In the rows, zero is written as 128.
Families of rows that turns and mirrors carry onto each other, the same ones carrying the whole set onto itself: the rest of each named row's family, in list order
9 families of 3 rows
zota: [133  95  97 138 121 109 157 126 142 108 104 140 111  98  95 130 141 132]
Figig: [135 127 125 126 132 166 121 135 103 145 154 119 137 131 134 143 113 128]
gez: [144 124 129 100 161 140 118 150 136 119 140 124 127 145 108 109 102 140]
fatu: [112 128 157 133 144 148  99 127 114 130 119 139 136 130 133 130 105 113]
susos: [136  88  97 116 137 106 145 134 135 108 127 142 122 114  75 113 148 130]
Lobi: [124 110 120 147 122 119 161 121 137 139 118 124  91 107  91 127 149 127]
Bosi: [150 125 139 129 153 149 130 144 135 114 108 121 118 135 115 125  92 140]
Kigab: [126  96 107 143 124 140 146 121  96 137 141 131 133 113  93 153 147 121]
vas: [ 92 121 118 122 110 110 110 113 129 124 130 152 133  98 162 134 140 117]
Rafiz: [117 123 163 122 159 156 124 136 116 118 118 115 113 134 119 141 113 152]
nobo: [ 96 117 109  86 112  99 108 129 124 116 142 130 127 104 159 130 128 140]
Faro: [114  99  91 150 113 124 145 143 141 115 140 140 110 110  81 131 139 130]
Badi: [ 97 124 125 105 139 104 135 153 129 121 117 118 119 107 173 126 146 157]
vevef: [119 115 100  93 138 101 116 139 142 106 144 144 125 126 157 118 153 152]
bonis: [126 114 157 106 155 134 109 145 101 131 120 119 126 142 112 124 100 137]
Lov: [103  96 112 124 126 104 166 143 130 120 107 116 124  86  94 121 140 133]
pulo: [139 110 142 116 142 131  99 156 135 134 135 118 131 125 136 121  87 111]
Lotam: [120 125 111 109 131 113 118 137 144  98 121 136 120 116 180 139 136 160]
Moz: [117 113  99 127 119 126 125 125 106 139 155 134 128 119 162 153 165 137]
Dod: [118  94 118 121 129  85 100 144 134 125 131 138 123 111 170 130 150 124]
Fubu: [130 130 134 143 149 155 118 163 130 122 142 128 115 150 112 128 108 144]
divel: [124 133 144 120 150 141 144 160 129 140 114 101 121 119 115 111  98 132]
salup: [124  94 110 127 113  89 143 125 121 146 121 130 102 113  85 115 142 113]
mumiv: [114 103 127 153 121 120 130 112 121 141 110 150 120 107  95 121 136  94]
gis: [ 94 116 102 125 125 122 110 149 135  99 151 145 120 125 156 141 151 161]
rud: [128  68 122 133 132 105 127 138 125 118 118 132 133  97  85 131 124 105]
pata: [ 93 128 111 105 113 125 128 120 144 107 138 122 115  90 161 143 137 153]

The rest of the family of divel: Badi, Lov
The rest of the family of vevef: gez, susos
The rest of the family of gis: Faro, Fubu
The rest of the family of salup: nobo, bonis
The rest of the family of Rafiz: Lobi, pata
The rest of the family of mumiv: fatu, vas

Families of rows that turns and mirrors carry onto each other, the same ones carrying the whole set onto itself: the rest of each named row's family, in list order
6 families of 6 rows
Fako: [128 147 122 163 118  85 136 147 136 124 110 165 141 141 115 145 124 139
 166 131]
Kozir: [149 120 123 132 106 108 157 135 130  96 101 115 128 142 107 155 142 160
  84 114]
gutip: [127 148 121 161 120  87 133 140 122 119 110 161 136 144 114 142 118 148
 170 124]
fefef: [125 159 122 123 145  98 165 134 140 111 119 101 161 152 151 134 114 136
 109  93]
kizig: [112 140 106 110 151 112 107 137 128 115 155 105 102 147 126 125 155 164
 141 117]
geto: [117 117 105 153 126 117 145 114 136 127 136 101  82 115 109 110 120 131
 133 124]
purom: [102 144 125 145 126  86 106 148 167 138 139 157 144 157 112 143 134 124
 104 127]
gizim: [145 121 108 125 107 100 163 142 128  96 104 108 138 137 103 149 148 161
  88 124]
sot: [117 126 117 154 118 110 140 111 134 129 143 110  78 114 112 110 123 135
 124 109]
reli: [122 151 119 116 145 106 159 137 142 106 119  98 157 146 159 139 127 126
 103 105]
dib: [126 155 132 118 146  95 177 132 140 103 119 107 151 163 146 135 124 137
 106  97]
fene: [116 135 121 111 157 119 101 136 127 115 148 105 101 155 115 124 142 171
 138 116]
bor: [141 120 125 119 114 107 151 136 135  98 101  99 127 139 118 147 148 152
  79 125]
Dilum: [107 150 113 149 132  74 111 156 159 141 138 162 143 148 113 144 129 129
 110 136]
ganu: [126 153 122 115 140 101 169 136 145 105 117 100 159 155 146 132 123 138
  99 102]
tetel: [112 130 114 145 133 103 148 117 135 124 144 107  70 122 109 108 114 136
 124 107]
voko: [104 149 119 149 117  78 121 152 165 139 130 159 145 138 123 150 135 120
 103 137]
sav: [107 133 101 151 127 103 138 117 142 124 149 117  75 118 125 107 130 131
 138 115]
lodis: [145 122 132 123 118  95 157 146 129 101  96 111 128 145 103 149 139 154
  80 120]
Nevi: [123 151 134 153 118  81 137 144 132 119 110 164 135 145 107 146 123 143
 171 125]
Fov: [115 123 109 154 129 104 145 116 134 125 141 103  85 121 109  99 115 135
 124 108]
tif: [115 134 111 122 147 120  99 131 142 118 149 112  86 149 115 135 150 162
 148 124]
nak: [112 146 120 110 146 118 102 131 138 118 155 109  99 150 116 132 148 168
 141 104]
nide: [126 144 128 159 107  83 137 136 126 118 112 165 138 143 116 136 132 142
 163 120]
Siku: [104 146 113 154 139  81 110 156 162 142 142 158 138 148 108 138 126 128
  99 129]
zepaf: [148 125 125 130 114  99 152 147 123 104 100 114 135 139 102 148 137 164
  79 123]
Dek: [124 152 123 149 110  87 140 146 143 119 107 160 150 143 116 154 137 144
 164 129]
boki: [150 122 122 123 116  96 159 144 123 100  97 104 136 140 114 149 141 158
  84 119]
fiki: [103 146 107 145 131  86 112 152 172 139 141 152 148 150 110 145 132 126
 111 138]
Bobus: [122 157 123 119 139 103 160 132 145  99 123 107 150 156 157 135 126 132
  98  87]
kiso: [126 150 119 113 134 105 173 128 143  97 119  95 147 152 152 128 138 140
 112  97]
Posof: [112 123 103 145 130 106 142 116 135 123 146 104  77 124 108 103 120 141
 128 118]
Kito: [116 135 115 118 157 117 104 134 132 118 150 102  89 149 121 125 142 162
 143 117]
bitu: [126 144 115 161 112  83 137 147 122 119 109 162 137 132 123 142 132 136
 167 130]
voda: [104 148 126 150 133  73 117 152 160 147 140 161 137 149 110 145 127 125
 105 134]
pubo: [120 136 121 116 160 115 109 133 131 117 151 108  88 153 113 134 144 165
 139 117]

The rest of the family of gutip: fefef, fene, Fov, Siku, zepaf
The rest of the family of sav: bor, voko, tif, Dek, kiso
The rest of the family of ganu: Fako, Dilum, boki, Posof, Kito
The rest of the family of fiki: kizig, geto, gizim, reli, bitu

